In the rows, 128 means zero.
A: 4 groups of rows, each row roughly a mix of its group's hidden directions:
A (112 x 11):
[[ 89 118 102 168 147 166 127  98 125 122 118]
 [166  97 112  84 134 147 152 103 130 138 148]
 [126 172 136 177 149 164 112 116 122 122 121]
 [108 150 124 125 108 132  76 132  86  99 133]
 [156 183 112 136 121  91 114 149 115 113 134]
 [180 178 153 111 117 128 124 135 116 130 143]
 [115 102  98  70 103 121 121 114 147 121 145]
 [113  70  93 143 123 137 122 100 129 152 118]
 [165 174 117 128 125  81 118 146 116 112 124]
 [135  99 160 107 149 170 151  99 138 138 104]
 [152 175 133 172 107 123 143 155 148 140 132]
 [151 152 148 163 124  97 145 153 113 167 146]
 [128 108 125 145  98  72 140 135 123 166 144]
 [141 164 147 114 144 173 143 140 172 132 132]
 [ 81 128 108 119 133 175 103 131 139  98 121]
 [125 142  96  78 106 133 106 135 131  87 144]
 [144 152 154 191 142 130 143 139 121 146 113]
 [131  93 116 111 133 170  97  93 117 110 103]
 [176 150 160 107 140  90 134 108 116 135 138]
 [ 90  75 110 149 153 144 132 115 136 130 107]
 [101 105  72 110 114 141 102 112 139 108 113]
 [115  96 101 110 119 125  80 120 113  88 114]
 [ 70  94  94 152 125 132 128 113 124 123 117]
 [160 164 144  91 153 123 102 149 126  99 142]
 [114 116 120  90 149 175 115 105 140  95 113]
 [139 126 153 181 146 106 140 132  95 159 121]
 [ 82  94 102 159 151 151 130 108 140 124 116]
 [101  89 139 134 107  92 130 166 136 144 157]
 [123 157 137 131 104 135 138 158 192 129 129]
 [169 160 109 138 146 160 131  90 120 140 106]
 [ 84  80 118 153  99 119 134 136 132 149 140]
 [ 99  94 109 129 133 171 126  85 129 122 104]
 [135 100  94 101 101  91 128 108 105 145 154]
 [125 175 149 143 138 144 112 170 130  92 119]
 [155 171 137 165 102 110 157 136 118 153 122]
 [144 143 173 130 135  91 114 174 145 130 114]
 [164 177 125 145 145 174 134 123 123 115 125]
 [152 135 102  81 120 102 101  99 107 116 143]
 [ 65 116 112 165 136 143 124 119 129 118 106]
 [ 90  97 121 180 150 128 110 133 127 129 102]
 [146 137 174 118 159 172 142 129 129 128  97]
 [119 104  96  98  91  84 116 126 115 125 148]
 [121 137  76 152 121 112  83 152 112 117 130]
 [129 117 110 112 147 163 118  81 124 104  90]
 [119 136 111 105  94  73 126 147 146 125 157]
 [ 96 143 108 114 145 172  98 113 128  91 135]
 [152 123 152 153 121 146 161 128 132 185 138]
 [108 131  98  89 120 142  87 103 120  94 125]
 [128 158 172 176 132 122 121 159 107 130 126]
 [136 147 140  80 119 135 114 119  88 117 169]
 [144 110 136  95 165 170 126  92 134 120 106]
 [ 92 145 124 170 127 151  98 166 116 112 124]
 [187 131 160 113 155 158 135 125 124 139 122]
 [176 170 117 153 121 115 122 144 116 157 147]
 [130  70 134 112 149  99 133 150 160 138 121]
 [155 107 140  99 148 176 108  99 122 119 107]
 [125 128  90  73 104 139 114 119 142  99 143]
 [174 177 146 115 128 107 114 153 116 111 132]
 [109 125 104 126 100 111  94 125 107  78 105]
 [165 185 153 122 136 104 143 150 127 124 133]
 [109 124 105 114 147 143 106  99 166  99  90]
 [ 97  75 147 139 117 138 152 133 142 163 141]
 [116 111  78  87 104 132 104 112 112 115 143]
 [100  83  79 124 112 131 136 100 112 129 137]
 [ 87  73 121 116 131 120 111 106 125 109 104]
 [ 65  94 116 132 111 144 110 131 130 110 141]
 [133 167 150 180 135 148 132 151 146 117 106]
 [108  80 129 113 149 172 132  96 140 135 117]
 [157 112 104 117 127 148 155  80 137 163 139]
 [ 90 100 132 121 110 178 159 141 129 137 146]
 [174 171 147 101 151 145 115 125 120 106 119]
 [ 95 143 142 180 138 152 115 162 134 118 110]
 [106 105 165 151 143 122 117 157 118 129  80]
 [121 141 162 176 141 102 122 162 101 129 117]
 [165 184 106 120 113 153 132 136 137 114 147]
 [110 142 169 179 142 143 136 152 141 128 103]
 [ 94 161 134 124 116  98 120 167 129  93 152]
 [159 121 138 142 156 103 160 116 171 147 103]
 [ 90 108 134 178 157 137 113 135 135 126  96]
 [148 178 134 102 148 142 112 121 120  85 115]
 [130 127 166 182 156 134 145 129 126 155 106]
 [115 140 170 181 133 140 142 162 127 138 119]
 [117 159 128 115 148 181 124  98 127  96 112]
 [109  99 146 167 120 140 163 133 156 144  94]
 [134  72 116 160 137 125 110 125  92 143 108]
 [ 94 111 120 133 125 148 115 103 158 104  78]
 [119 119 127 129  94  67 127 156 124 148 149]
 [118 154  96 123 126 130  78 147  97 106 151]
 [120 149 119 140  83  83 105 146  96 126 135]
 [108 113 112  85 107  90 103 145 109 108 148]
 [133 138 128 134 154 189 130 103 145 106 101]
 [117  97  97 107  96 143 148 141 107 147 168]
 [153 187 146 121  98 132 122 130  95 124 134]
 [100 155 109 150 139 148  83 160 117 104 134]
 [149 142  86  93  96 109 119 126 108 117 161]
 [112  93 104 115 148 161 121  83 132 117 101]
 [152 163 122 164 110  92 152 144 124 160 135]
 [156 184 138 152 124 153 143 150 155 133 133]
 [165 146 139 155 122 107 164 136 130 176 131]
 [169 114 144 115 121  85 152  92 135 145 111]
 [147 148 168 106 159 170 149 126 148 125 112]
 [105  94 116  64 131 128 112 117 126 112 138]
 [ 99  66  90 125 134 131 139 108 133 132 129]
 [172 171 139 113 112 155 131 112  93 129 137]
 [153 146 161 117 164 177 145 118 144 127 116]
 [132 105 129 166 136 128 173 150 159 160 121]
 [ 89  78 134 149 154 121 126 142 147 129  97]
 [123 179 114 118  85  98 121 134 124 119 158]
 [149 121 116  88  82  95 131 133  98 134 146]
 [131 105 109  91 113 144 158 134 115 149 176]
 [115 136 165 187 121 130 135 161 117 138 116]
 [139 166 133 133 131 118 100 158  86 123 166]]

the three rows of each list that fit no group, in list order (the others fit one group, some only roughly):
    K_125: [161 130 132 101 104  84 146 141 129 161 155]
    K_557: [121  59 127 104 146 132 125 105 136 127 109]
    K_709: [166 132 150 101 111  92 135 106  92 141 148]
    K_168: [134 147 125 112 148 190 127 112 154 102 115]
    K_299: [150 154 136 153 105 103 152 152 149 168 149]
    K_730: [161 166 129 139 138  85 100 145 101 127 146]
    K_478: [110 110 120 134  93  83 152 132 143 165 149]
    K_318: [145 161 162 133 123  95 144 174 133 139 151]
    K_523: [120 101 134 121 120 184 127  87 116 124 102]
    K_381: [118 116 162 153 146 150 172 132 164 143 108]
    K_279: [114 157 137 142  97  82 131 171 122 117 147]
    K_762: [181 166 125 139 132  93 132 147 123 152 140]
    K_809: [111  95 118  99 164 167 120  97 145 120 120]
    K_618: [ 92  74 158 110 121 108 133 134 139 137 150]
    K_928: [123 134 137  98 100  84 127 167 145 144 157]

K_125; K_478; K_618
    K_642: [ 89  74 110 146 116 114 147 111 135 148 115]
    K_749: [152 154 137 141 108  93 144 158 126 164 160]
    K_502: [129 104 106  98  96  82 131 126 120 152 159]
    K_416: [ 92 140 131 118 150 169 105 117 151  92 105]
    K_248: [139  89 105  86 103 124 153  97 123 143 143]
    K_625: [136 143 117  99 152 188 125 108 142 104 122]
    K_669: [103  92 117 128 126  73 146 148 142 144 147]
    K_583: [123 173 137 116 138 134  80 136 101  97 141]
    K_239: [ 84 115 107 149 125 176 135 101 150 123 121]
    K_62: [ 97 142 150 173 112 136 126 175 142 112 127]
    K_91: [123 159 145 137 171 155  99 110 125 110  92]
    K_308: [ 81 118 106 152 105  91 130 154 136 131 153]
    K_334: [164 160 131 111 144 166 103 108 112 102 109]

K_239; K_62; K_91
    K_619: [118  73 130  85 118  97 115 124 108 130 129]
    K_96: [108  87 108 123 140 144 111  87 110 103 100]
    K_957: [112  94 112 175 102 129 152 156 127 155 125]
    K_519: [172 153 134 158 156 146 146 115  93 145 132]
    K_604: [171 163 124 100 160  97 111 112 125 124 143]
    K_246: [173 155 135  98 155 162 111 109 123 111 118]
    K_693: [103 110 145 126 144 165 155 113 173 124 100]
    K_219: [106 123 148 134 148 152 138 105 172 112  85]
    K_582: [142 153 142 106 150 173 131 124 163  94 115]
    K_365: [118  96 155 125 174 152 139 134 164 130 103]
    K_745: [151 123  83  89 119 106 118 125 108 135 166]
    K_912: [159 167 164 106 145 142 103 144 137 101 113]
    K_899: [ 94 156 103 122 126 147  98 115 117  79 124]
    K_766: [106  96 103 114 137 170 159  91 133 129 124]

K_619; K_582; K_912
    K_283: [125  80 106 104 122 131 118  97  84 116 121]
    K_206: [138 118 124  83 133 164 143  98 169 146 135]
    K_81: [145 164 165 147 119 114 171 145 135 155 135]
    K_391: [170 159 154 111 146 175 124 113 121 125 118]
    K_305: [133 178 152 117 162 136  91 128 121 100 128]
    K_690: [140  83  93 107 108 112 156 103 146 148 121]
    K_58: [ 87 117 101 138 122 170 120  90 123 107 110]
    K_182: [109  86 107 139 130 163 132  84 128 137 101]
    K_243: [130 175 106 107 155 130  96 125 122  87 130]
    K_859: [ 89 123 139 148 124 132  93 172 111  96 137]
    K_371: [ 85 111 109 108 140 150 107 105 132  85 112]
    K_644: [144 120  90 104  86 126 134 138 117 150 171]
    K_244: [151 147 176 134 119 124 156 159 133 161 150]

K_283; K_859; K_644
    K_635: [ 92 138  92 137 131 151  81 139 128  97 118]
    K_236: [137 173 151 145  91  91 121 143 106 123 115]
    K_89: [144 143 157 147 171 173 145 112 135 145 111]
    K_979: [166 180 130 114 138 146 107 127 104 107 149]
    K_646: [179 120 127 108 141  91 158 118 143 154 139]
    K_195: [102 138 141 165 113  91  99 163 113 126 105]
    K_33: [100  68 132 125 125 146 151 100 139 141 110]
    K_447: [136 127 102  82  86 100 143 122 123 129 160]
    K_354: [ 88  87 116 166 137 135 118 122 106 130  97]
    K_758: [146 120 141  98 113  70 122 158 129 141 151]
    K_821: [ 83 115 120 106 123 174 116 110 142 100 110]
    K_217: [125 134 144 139 117  77 151 170 139 150 155]
    K_69: [154 175 133 108 101  94 126 147 142 127 158]

K_236; K_979; K_758
    K_233: [100 109 115 143  99  73 121 159 127 124 141]
    K_534: [171 149 147 113 151 178 142 106 126 131 129]
    K_594: [117 134 138  84 158 160 113 114 135  83 125]
    K_628: [143 100 123 117 151 185 150  96 116 133 116]
    K_383: [149 153 140 133 116 103 108 175 117 140 170]
    K_481: [106  76 110 141 133 152 152 114 157 143 105]
    K_543: [131 176 156 155 120 124 130 176 150 125 129]
    K_327: [106 156 117 161 119 122  95 151  91 127 161]
    K_439: [112 100 144 153 173 162 129 126 142 129  91]
    K_726: [129 142 106 113 148 180 101  94 121 102 117]
    K_23: [143 143 124 138 117 184 119  90 109 121 100]
    K_867: [ 89  92 118 175 135 129 147 141 138 145 106]
    K_324: [ 79 103 110 152  93  94 130 145 130 125 134]
    K_760: [106 132 147  86 171 150 113 129 140  93 139]
    K_872: [158 162 162  97 144 160 109 138 123 104 135]

K_481; K_327; K_867
    K_875: [ 70  85 107 145 119 110 126 135 121 125 112]
    K_47: [ 74 102 147 139  95 119 144 155 135 131 150]
    K_743: [145 135 143 100  78  87 114 152 114 125 141]
    K_616: [139 116  95  97  98 111 124 126  90 137 168]
    K_151: [122 146 139 144  99  82 122 175 123 126 153]
    K_303: [161 147 158 166 144  99 148 154 125 153 135]
    K_656: [150 172 146 118 110 100 125 174 133 114 148]
    K_999: [169 173 120 118 113  89 132 146 115 133 149]
    K_870: [121  92  68 146 103 119 137 142 141 144 124]
    K_898: [144 140 147  91 153 170 112 108 125  94 110]
    K_150: [144 124 126 164 153 170 138  89 126 128  95]
    K_734: [117 143 138 146  95  76 140 169 126 132 144]

K_743; K_656; K_999
    K_187: [147 148 165 151 156 130 159 162 132 151 152]
    K_774: [173 160 142 119  98 100 147 138 116 153 148]
    K_298: [151 144 156 146 108  87 146 153 121 158 156]
    K_357: [ 97  74  90 118 132 110 129 105 118 141 138]
    K_328: [102  93 106 168 112 113 152 119 132 167 127]
    K_684: [ 96  94 156 169 150 124 125 124 123 127  90]
    K_586: [114 114  77 130 143 152 123  80 129 122 106]
    K_361: [105  87 104 120 134 155 156 113 169 134 109]
    K_48: [ 98 130  94 136 122 177 106  95 116 109 123]
    K_329: [171 131 138  73 130 145 155 117 138 133 146]

K_774; K_298; K_357
    K_120: [109  93  86 100 130 156 151 117 161 132 131]
    K_587: [160 159 110  81 146 148 104 122 110 113 144]
    K_648: [185 158 149 113 149  98 136 144 131 140 134]
    K_566: [125 115 142 151 125 105 168 150 145 178 148]
    K_292: [133 113 117  73 150 168 130  95 133 125 136]
    K_535: [ 97  94 105 108 121 172 148 117 158 126 115]
    K_632: [ 58 105 109 132 134 134 107 121 130 110 123]
    K_67: [125 172 147 126 114 114 120 176 127 113 166]
    K_948: [121 151 158 134 101  81 110 169 118 125 117]
    K_704: [175 157 145  89 117 135 135 148 161 130 138]
    K_889: [148 169 134 110 131 138  85 145 111  91 144]
    K_886: [168 131 163 104 160 169 146 121 137 132 116]
    K_882: [ 86  96 101 164 116 116 110 126 100 127 108]

K_587; K_632; K_704
    K_249: [146 122 130 136 108  81 145 136 120 176 157]
    K_731: [129  81 140 134 134 119 164 123 142 179 134]
    K_598: [104 158 145 166 154 170 124 117 131 117 101]
    K_198: [147 160 166 102 129 124 108 169 123 102 146]
    K_600: [111 124 105 138 142 191 131 100 140 113 108]
    K_561: [100  97  91  80 128 147 109 111 132 116 136]
    K_717: [118  95 114 125 143 179 128  84 133 136 108]
    K_911: [ 94  92 118 159 123 163 145 104 136 159 126]
    K_780: [102 108 138  70 132 155 126 107 141 101 127]
    K_484: [102 154 158 133 132 136 113 175 158  99 117]
    K_355: [124 143 155 169 158 165 129 130 139 113  92]

K_600; K_561; K_780
    K_143: [107 103  77 107  98 115 140 105 121 127 156]
    K_441: [149 175 171 122 157 126 125 142 112 126 157]
    K_13: [126  86  95 117 147 163 142  87 134 128 140]
    K_791: [ 84 106 145 148 101 120 160 150 141 150 152]
    K_679: [127 155 134 188 128 125 105 153  94 122 127]
    K_592: [108 105 130 167 124 146 165  97 143 149  99]
    K_526: [151  97 131 156 106  93 162 120 126 163 115]
    K_394: [ 75 123 122 172 134 104 117 144 154 125 114]
    K_667: [136 116 119 145 102  72 129 134  89 148 146]
    K_787: [159 135 168 118 172 149 138 137 164 132 119]
    K_123: [ 78 103 107 155 112  90 113 145 124 126 116]
    K_654: [121 125 156 167 130 114 155 163 135 166 153]

K_679; K_592; K_654
    K_199: [119  70 102 153 138 120 157 116 128 155 115]
    K_682: [124 150 182 137 124  91 133 169 129 121 138]
    K_457: [106 102  96 108 147 164  91 103 124 107 129]
    K_472: [ 85 122  69 157 126 122 117 117 130 131 141]
    K_253: [133 142 170 180 147 115 137 139 147 133  97]
    K_574: [156 124 126 115 154 185 148  92 123 132 132]
    K_711: [132 129 192 156 117 126 159 130 112 148 124]
    K_830: [116 121 130 118  90  81 135 156 156 152 150]
    K_313: [134 137 150 177 152  88 123 148 106 142 109]
    K_193: [167 169 170 108 135 120 120 156 121 113 134]
    K_102: [109 164 107 170 100 103 134 152 123 140 153]
    K_108: [145 137 144 123 110  92 150 153 142 174 159]
    K_956: [156 150 120 181 115 101 132 134  88 137 127]

K_199; K_682; K_313
    K_349: [148 108  94 102 170 123 115  92 134 115 104]
    K_443: [ 90  99 106 154 101  94 110 140 101 129 116]
    K_504: [122 140 121  92 155 152  78 116 125  95 125]
    K_724: [146 158 109 151  89  87 124 154 112 127 147]
    K_848: [118 105  67 114 123 140 105  93 117 121 120]
    K_486: [132 137 116 150  83  75 128 154 125 140 144]
    K_41: [146 151 141 145 108  89 145 159 131 167 155]
    K_338: [159 169 152 103 132 133  99 146 112  91 128]
    K_590: [143 113 111 124  83  84 150 137 131 163 142]
    K_286: [115  97 115 125 146 183 117  88 131 132 116]
    K_408: [117 134 155 135 103  73 152 167 131 128 132]
    K_915: [122 170 173 132 150 137 100 117 128  98 106]

K_504; K_848; K_590
